In the rows, zero is written as 100.
One turn moves every row onto another: examples first, then more rows asked
guro: [113, 108, 121, 76, 96, 90, 118, 82, 95, 98, 74, 85, 116, 90, 107, 101, 104, 100, 111, 112, 80, 107, 125, 110, 124, 92, 96, 97, 101, 110, 97, 98, 108, 101, 81, 112, 93, 107, 112, 88, 111, 95, 83, 113, 105, 82, 99, 114]
mup: [95, 97, 93, 69, 120, 99, 114, 92, 111, 109, 106, 91, 106, 89, 100, 100, 114, 103, 98, 95, 77, 117, 119, 94, 87, 101, 106, 85, 125, 96, 97, 100, 106, 89, 77, 88, 100, 108, 100, 65, 93, 83, 84, 94, 97, 103, 109, 105]
Bevid: [107, 83, 110, 99, 105, 101, 102, 54, 104, 105, 87, 106, 121, 111, 112, 104, 100, 101, 94, 86, 106, 110, 91, 93, 107, 112, 96, 101, 105, 117, 103, 101, 126, 107, 83, 104, 86, 116, 105, 89, 119, 100, 86, 120, 103, 66, 95, 119]
tivus: [116, 87, 84, 92, 98, 113, 79, 76, 125, 120, 88, 110, 119, 86, 109, 122, 100, 83, 110, 89, 105, 119, 111, 102, 91, 101, 78, 96, 122, 96, 101, 108, 115, 102, 105, 94, 123, 110, 102, 84, 112, 92, 94, 134, 95, 83, 86, 117]
foguk: [121, 104, 86, 94, 91, 84, 103, 110, 88, 93, 126, 110, 113, 74, 81, 102, 104, 89, 102, 96, 108, 116, 111, 103, 94, 101, 86, 84, 106, 83, 106, 91, 117, 107, 90, 106, 93, 111, 105, 89, 120, 81, 83, 102, 105, 110, 95, 109]
Kan: [99, 87, 109, 87, 108, 102, 103, 51, 105, 102, 94, 99, 120, 120, 106, 103, 106, 100, 100, 87, 102, 109, 91, 96, 111, 111, 94, 98, 104, 115, 102, 103, 126, 111, 88, 103, 93, 116, 103, 95, 121, 105, 84, 116, 99, 68, 91, 122]
bufu: [116, 108, 122, 77, 95, 87, 119, 82, 96, 102, 83, 82, 117, 93, 110, 105, 97, 100, 103, 113, 79, 106, 124, 108, 116, 90, 98, 93, 97, 111, 95, 101, 107, 95, 80, 114, 88, 105, 110, 83, 110, 96, 91, 115, 98, 84, 98, 111]
sadut: [108, 104, 101, 111, 105, 95, 92, 102, 106, 85, 101, 103, 102, 120, 97, 101, 94, 98, 92, 82, 100, 116, 111, 84, 103, 95, 79, 87, 117, 79, 99, 101, 110, 131, 105, 109, 88, 114, 107, 108, 114, 78, 88, 107, 114, 101, 90, 117]
sul: [109, 102, 102, 111, 95, 99, 111, 99, 90, 81, 102, 116, 119, 105, 97, 90, 96, 101, 104, 108, 103, 100, 123, 100, 94, 99, 83, 81, 106, 82, 108, 90, 117, 121, 94, 108, 85, 111, 107, 110, 120, 94, 81, 100, 97, 114, 103, 110]
piv: [110, 94, 103, 115, 103, 93, 92, 107, 115, 96, 109, 104, 100, 126, 104, 95, 101, 97, 89, 86, 95, 110, 109, 90, 106, 103, 79, 89, 112, 85, 94, 102, 123, 125, 109, 104, 92, 108, 108, 101, 114, 81, 85, 108, 119, 102, 87, 111]
bagu: [106, 87, 111, 95, 108, 107, 96, 49, 108, 102, 89, 104, 116, 113, 113, 106, 101, 102, 90, 91, 104, 104, 89, 92, 106, 111, 91, 94, 104, 114, 99, 107, 126, 112, 80, 106, 92, 115, 108, 98, 121, 100, 89, 117, 99, 69, 94, 120]
sava: [122, 85, 98, 84, 108, 104, 98, 81, 110, 105, 102, 123, 113, 86, 110, 103, 92, 96, 106, 111, 93, 105, 121, 84, 93, 124, 102, 71, 130, 86, 93, 100, 102, 91, 89, 72, 124, 104, 90, 89, 98, 108, 104, 105, 84, 100, 84, 116]
Defik: [117, 89, 85, 101, 99, 109, 78, 70, 124, 114, 92, 110, 125, 86, 109, 121, 101, 79, 110, 92, 104, 118, 115, 102, 91, 99, 81, 94, 125, 104, 99, 103, 118, 103, 104, 90, 123, 113, 97, 89, 114, 102, 97, 136, 97, 82, 93, 122]
Mobep: [103, 102, 99, 72, 113, 93, 111, 98, 112, 106, 104, 92, 100, 94, 100, 107, 115, 104, 104, 100, 75, 120, 116, 94, 90, 109, 105, 79, 131, 108, 97, 98, 106, 88, 77, 94, 100, 107, 97, 70, 94, 83, 85, 94, 96, 104, 108, 100]
Medi: [113, 88, 100, 89, 109, 100, 106, 73, 105, 112, 104, 119, 116, 81, 112, 105, 97, 99, 102, 112, 94, 98, 118, 86, 91, 123, 105, 74, 125, 85, 95, 109, 100, 95, 92, 71, 133, 109, 96, 87, 100, 104, 100, 109, 80, 103, 83, 118]
Kamu: [107, 91, 86, 101, 94, 115, 83, 76, 121, 119, 95, 106, 127, 84, 106, 120, 97, 80, 109, 86, 105, 123, 115, 94, 91, 101, 85, 88, 124, 102, 106, 105, 112, 101, 108, 92, 123, 109, 98, 85, 109, 97, 99, 139, 97, 83, 89, 120]
kigap: [98, 103, 92, 69, 116, 94, 114, 98, 106, 110, 109, 94, 108, 99, 100, 107, 108, 107, 100, 97, 78, 121, 113, 98, 91, 104, 107, 82, 126, 105, 97, 96, 110, 92, 75, 88, 96, 113, 94, 70, 95, 89, 86, 90, 98, 105, 112, 97]
dopof: [112, 91, 87, 93, 97, 110, 81, 71, 125, 122, 89, 112, 124, 87, 107, 120, 100, 85, 115, 85, 104, 119, 114, 101, 91, 99, 86, 89, 122, 101, 102, 107, 116, 108, 109, 94, 128, 111, 98, 87, 114, 100, 90, 134, 99, 82, 87, 118]
Dode: [114, 87, 89, 93, 94, 116, 80, 76, 121, 119, 91, 109, 124, 85, 111, 125, 97, 85, 114, 90, 107, 121, 111, 98, 87, 99, 85, 93, 126, 104, 100, 108, 114, 101, 111, 89, 119, 109, 98, 90, 110, 98, 89, 135, 96, 81, 88, 118]
gup: [109, 94, 86, 93, 96, 111, 82, 72, 117, 121, 87, 107, 123, 88, 112, 123, 104, 85, 110, 85, 102, 120, 116, 98, 91, 102, 79, 93, 118, 105, 98, 111, 115, 100, 110, 94, 128, 109, 95, 95, 115, 99, 87, 134, 97, 82, 88, 124]
tota: [96, 102, 96, 66, 117, 95, 109, 97, 113, 108, 105, 96, 102, 92, 103, 104, 117, 106, 102, 101, 75, 116, 116, 100, 92, 111, 104, 91, 131, 99, 98, 99, 108, 92, 79, 88, 87, 106, 98, 71, 97, 90, 83, 94, 100, 102, 110, 98]
galo: [122, 92, 97, 102, 95, 88, 84, 109, 100, 106, 97, 92, 86, 103, 105, 93, 91, 100, 94, 98, 115, 98, 119, 88, 110, 106, 72, 89, 120, 86, 96, 107, 119, 119, 104, 106, 105, 105, 112, 95, 114, 83, 97, 129, 102, 104, 79, 130]
sal: [104, 88, 110, 94, 110, 103, 101, 55, 103, 100, 85, 100, 127, 112, 106, 106, 96, 103, 99, 83, 110, 109, 92, 88, 107, 111, 95, 90, 108, 115, 103, 106, 129, 111, 84, 100, 93, 120, 106, 97, 122, 100, 88, 122, 100, 64, 93, 118]
Sitef: [95, 101, 93, 70, 113, 100, 112, 96, 109, 113, 101, 90, 109, 91, 104, 104, 115, 104, 98, 100, 74, 118, 115, 94, 88, 109, 105, 83, 123, 102, 100, 102, 110, 92, 77, 92, 96, 109, 94, 69, 92, 88, 85, 90, 96, 106, 110, 99]
fifet: [104, 93, 100, 102, 104, 77, 91, 102, 89, 109, 110, 108, 98, 82, 89, 95, 98, 103, 92, 102, 114, 100, 96, 89, 91, 115, 86, 73, 120, 75, 103, 79, 129, 103, 88, 103, 101, 111, 104, 95, 125, 86, 89, 104, 93, 107, 79, 120]
zub: [111, 109, 119, 81, 90, 94, 117, 77, 95, 104, 81, 83, 113, 93, 106, 104, 95, 101, 100, 111, 77, 114, 125, 109, 122, 87, 97, 97, 97, 112, 96, 98, 102, 101, 80, 116, 94, 101, 105, 88, 106, 99, 87, 112, 105, 91, 100, 113]
paga: [117, 97, 106, 108, 88, 102, 120, 96, 92, 81, 109, 111, 119, 105, 93, 90, 90, 103, 104, 106, 104, 108, 129, 101, 89, 103, 80, 84, 107, 91, 101, 98, 118, 119, 94, 107, 81, 101, 103, 110, 119, 89, 91, 97, 101, 115, 101, 115]
sobaz: [125, 88, 99, 84, 104, 98, 107, 80, 106, 112, 101, 120, 114, 85, 112, 103, 93, 96, 107, 112, 95, 103, 121, 89, 95, 124, 104, 72, 126, 83, 93, 97, 106, 95, 87, 71, 133, 108, 99, 86, 97, 103, 103, 102, 80, 99, 90, 119]
vut: [119, 85, 99, 88, 103, 98, 103, 78, 107, 110, 105, 119, 114, 80, 114, 105, 95, 98, 110, 111, 92, 105, 120, 86, 100, 122, 108, 74, 133, 85, 94, 103, 101, 93, 91, 72, 128, 105, 101, 87, 97, 108, 104, 104, 78, 102, 92, 119]
Tafog: [118, 92, 99, 103, 95, 91, 83, 114, 97, 109, 92, 88, 93, 101, 106, 98, 94, 101, 94, 105, 117, 100, 124, 97, 103, 110, 75, 87, 115, 84, 99, 96, 126, 120, 100, 99, 106, 105, 105, 95, 117, 86, 89, 127, 101, 114, 73, 129]
ligo: [119, 91, 101, 84, 102, 102, 102, 79, 107, 110, 111, 117, 115, 80, 116, 101, 99, 93, 98, 113, 91, 101, 124, 84, 91, 125, 106, 72, 127, 85, 94, 101, 100, 96, 90, 70, 121, 101, 101, 88, 96, 111, 107, 106, 83, 101, 92, 120]
fafu: [115, 108, 120, 73, 92, 90, 121, 74, 99, 108, 81, 80, 120, 93, 102, 94, 105, 99, 103, 113, 82, 103, 126, 109, 118, 89, 100, 95, 98, 105, 94, 97, 106, 99, 85, 109, 91, 103, 104, 87, 102, 96, 86, 109, 103, 85, 99, 111]
guf: [114, 106, 78, 96, 89, 84, 101, 108, 82, 100, 124, 110, 105, 79, 93, 97, 102, 94, 107, 97, 111, 111, 121, 108, 94, 105, 83, 85, 111, 80, 107, 96, 118, 105, 86, 105, 88, 106, 110, 98, 118, 79, 83, 109, 108, 109, 99, 108]
fogo: [109, 107, 121, 75, 92, 90, 121, 74, 97, 104, 77, 83, 116, 91, 105, 103, 104, 95, 99, 112, 75, 109, 121, 108, 119, 90, 97, 99, 96, 105, 94, 99, 106, 104, 82, 112, 92, 106, 106, 86, 107, 95, 91, 113, 101, 87, 101, 112]
dav: [117, 93, 112, 108, 90, 96, 118, 95, 98, 87, 106, 114, 117, 109, 97, 80, 90, 101, 96, 100, 97, 104, 125, 101, 90, 100, 80, 81, 108, 85, 104, 93, 116, 121, 100, 112, 88, 101, 111, 111, 121, 95, 87, 103, 97, 115, 99, 107]
kud: [104, 98, 110, 115, 100, 93, 95, 102, 114, 90, 100, 108, 101, 121, 102, 99, 98, 102, 93, 90, 98, 110, 104, 83, 100, 90, 75, 88, 117, 92, 95, 102, 119, 129, 112, 108, 87, 107, 107, 100, 112, 85, 86, 102, 110, 104, 91, 113]
tira: [115, 95, 100, 103, 92, 98, 89, 110, 102, 108, 98, 91, 91, 105, 105, 96, 94, 106, 91, 104, 120, 97, 125, 93, 100, 105, 79, 81, 123, 85, 105, 96, 116, 126, 104, 104, 102, 105, 108, 103, 112, 77, 100, 128, 99, 101, 77, 129]
pas: [106, 95, 99, 95, 98, 76, 87, 108, 94, 110, 119, 109, 92, 87, 100, 96, 101, 106, 90, 98, 118, 100, 101, 88, 94, 107, 89, 74, 118, 74, 113, 81, 127, 111, 95, 101, 98, 107, 112, 94, 117, 91, 88, 109, 87, 98, 80, 116]
zam: [112, 89, 95, 98, 100, 84, 88, 109, 94, 110, 109, 107, 97, 83, 92, 93, 98, 110, 92, 104, 120, 90, 103, 87, 92, 117, 86, 74, 118, 80, 110, 79, 131, 103, 93, 104, 101, 112, 106, 90, 122, 90, 86, 111, 86, 101, 86, 120]
belu: [103, 83, 111, 85, 107, 108, 104, 50, 106, 104, 87, 105, 118, 113, 109, 103, 100, 101, 95, 87, 105, 105, 92, 95, 105, 110, 95, 96, 104, 115, 97, 105, 127, 113, 85, 100, 92, 116, 106, 95, 123, 98, 89, 121, 104, 65, 94, 121]
kurod: [117, 112, 120, 81, 92, 95, 120, 77, 97, 102, 76, 79, 116, 91, 105, 102, 101, 101, 103, 111, 80, 110, 119, 105, 121, 91, 99, 103, 102, 108, 102, 97, 105, 99, 82, 113, 92, 103, 106, 86, 107, 99, 86, 114, 99, 85, 100, 107]
Zarig: [117, 102, 85, 94, 91, 89, 108, 108, 86, 98, 122, 107, 114, 80, 86, 90, 104, 87, 101, 95, 109, 115, 111, 109, 86, 97, 78, 77, 112, 90, 103, 97, 113, 107, 86, 109, 92, 108, 108, 94, 122, 74, 89, 108, 110, 116, 94, 108]
Gami: [107, 87, 114, 92, 107, 108, 101, 52, 105, 99, 93, 101, 119, 112, 107, 108, 98, 97, 97, 90, 104, 108, 90, 91, 106, 111, 96, 99, 107, 114, 103, 103, 127, 108, 84, 100, 94, 117, 108, 98, 120, 101, 89, 120, 101, 60, 95, 123]
Sudiv: [101, 103, 90, 69, 119, 99, 112, 98, 110, 107, 105, 91, 108, 92, 107, 103, 113, 107, 102, 98, 77, 116, 113, 91, 95, 104, 106, 83, 130, 103, 96, 101, 108, 87, 75, 89, 93, 108, 97, 70, 99, 87, 88, 93, 96, 101, 114, 100]
Vege: [118, 89, 97, 84, 107, 100, 102, 78, 106, 113, 109, 116, 117, 84, 113, 103, 93, 97, 107, 110, 89, 103, 124, 86, 96, 126, 105, 69, 124, 84, 96, 108, 107, 95, 87, 74, 132, 107, 97, 87, 98, 108, 105, 104, 84, 100, 86, 119]

ligo turns into Kamu
galo turns into kud
And these:
Medi turns into gup
fifet turns into Tafog
vut turns into Dode
bufu turns into Mobep
Sitef turns into Vege
tira turns into sadut
bagu turns into zub

One turn moves every row onto another: examples first, then more rows asked
bugo: [129, 100, 77, 89, 82, 101, 79, 98, 78, 94, 77, 94, 93, 88, 100]
vovam: [98, 87, 82, 103, 65, 82, 89, 91, 88, 103, 93, 99, 89, 108, 113]
sesiv: [99, 98, 103, 86, 71, 88, 85, 109, 107, 103, 82, 97, 101, 97, 124]
Tafo: [122, 101, 77, 90, 101, 99, 101, 106, 104, 96, 92, 105, 117, 100, 92]
suv: [122, 90, 84, 100, 94, 88, 89, 91, 106, 100, 75, 107, 98, 88, 96]
Pafon: [118, 100, 70, 67, 86, 91, 90, 100, 112, 90, 97, 95, 98, 101, 114]
fula: [105, 79, 83, 99, 82, 109, 108, 118, 83, 113, 86, 102, 85, 94, 99]
Mibi: [96, 108, 98, 88, 77, 88, 101, 86, 95, 80, 103, 96, 99, 97, 116]
rako: [121, 80, 94, 95, 82, 102, 99, 106, 85, 92, 102, 90, 89, 130, 86]
midor: [106, 91, 69, 80, 73, 104, 85, 92, 97, 75, 85, 106, 81, 93, 107]
sova: [105, 94, 91, 106, 61, 90, 89, 95, 84, 97, 101, 98, 85, 121, 110]
suneg: [109, 95, 111, 79, 90, 90, 113, 101, 102, 103, 104, 84, 86, 106, 94]
Vur: [121, 100, 84, 87, 97, 108, 107, 107, 108, 92, 104, 109, 104, 108, 84]
Kini: [116, 87, 88, 108, 80, 112, 100, 126, 78, 105, 89, 94, 90, 104, 100]
Lura: [119, 102, 107, 88, 94, 84, 100, 107, 93, 103, 93, 73, 105, 100, 103]
sifuz: [108, 79, 94, 68, 87, 103, 100, 112, 105, 107, 77, 100, 96, 91, 99]
zis: [129, 95, 106, 85, 82, 117, 90, 125, 96, 93, 85, 90, 100, 112, 100]
gez: [118, 93, 104, 84, 95, 95, 113, 105, 103, 103, 98, 78, 82, 94, 91]
Des: [126, 101, 102, 92, 96, 93, 104, 109, 97, 100, 89, 71, 94, 95, 97]
lerit: [100, 75, 98, 97, 87, 107, 111, 119, 90, 109, 83, 102, 85, 92, 95]
Pigob: [96, 93, 84, 111, 74, 102, 104, 111, 87, 85, 98, 113, 103, 107, 120]
kote: [100, 111, 102, 93, 75, 92, 99, 87, 94, 74, 105, 95, 98, 102, 115]
biluv: [116, 98, 78, 72, 84, 91, 94, 91, 98, 116, 94, 114, 98, 93, 98]
zama: [108, 89, 80, 92, 94, 103, 121, 112, 76, 91, 108, 88, 92, 100, 105]
disap: [106, 110, 108, 85, 68, 91, 87, 102, 112, 101, 87, 95, 101, 93, 116]
lil: [116, 89, 101, 110, 85, 109, 100, 129, 81, 102, 83, 92, 97, 103, 100]
Pubok: [136, 112, 88, 87, 79, 104, 84, 102, 92, 102, 104, 106, 101, 115, 95]
dami: [132, 96, 100, 102, 87, 106, 95, 96, 107, 88, 93, 111, 83, 111, 84]
dogiv: [108, 73, 77, 89, 90, 81, 95, 99, 84, 107, 81, 87, 103, 105, 98]
Vene: [117, 95, 76, 108, 88, 106, 92, 96, 83, 79, 82, 102, 102, 97, 85]
bizu: [121, 92, 87, 78, 77, 114, 93, 93, 86, 92, 95, 106, 69, 97, 87]
zofan: [103, 101, 113, 85, 65, 101, 92, 111, 110, 94, 100, 102, 88, 115, 116]
Zonim: [91, 89, 84, 107, 74, 104, 108, 109, 89, 88, 100, 115, 99, 105, 119]
bevet: [107, 88, 77, 98, 87, 107, 100, 91, 89, 81, 89, 112, 89, 97, 79]
belil: [107, 90, 92, 94, 71, 97, 76, 109, 89, 99, 71, 103, 112, 103, 111]
keb: [116, 99, 73, 89, 70, 110, 80, 99, 91, 69, 88, 98, 85, 104, 108]
dum: [105, 90, 95, 105, 66, 95, 90, 103, 73, 93, 100, 89, 83, 121, 106]
Tob: [104, 81, 101, 70, 78, 87, 96, 87, 105, 93, 93, 91, 81, 108, 95]
mus: [110, 100, 101, 85, 95, 104, 111, 114, 106, 80, 90, 89, 98, 84, 116]
Tobur: [91, 79, 86, 95, 72, 82, 96, 95, 78, 101, 90, 93, 87, 103, 110]
Bubiv: [112, 102, 104, 86, 92, 109, 112, 115, 105, 78, 95, 90, 92, 89, 114]
Tive: [109, 91, 79, 96, 97, 101, 116, 112, 75, 90, 104, 83, 97, 98, 109]
Difim: [102, 82, 105, 84, 64, 112, 91, 105, 97, 94, 93, 117, 87, 115, 95]
zefa: [108, 109, 113, 83, 66, 101, 92, 102, 115, 97, 98, 99, 88, 102, 109]
nobat: [126, 106, 78, 71, 83, 102, 90, 105, 111, 83, 108, 97, 93, 115, 110]
pog: [124, 99, 101, 88, 78, 85, 78, 96, 94, 85, 85, 75, 103, 114, 105]
damo: [139, 96, 75, 98, 80, 96, 78, 109, 100, 91, 87, 97, 90, 111, 115]
kero: [120, 80, 74, 79, 82, 96, 96, 99, 109, 99, 94, 111, 72, 105, 107]

Kini turns into vovam
Tob turns into zis
And these:
suneg turns into lil
keb turns into Pafon
biluv turns into dami
Pigob turns into Mibi

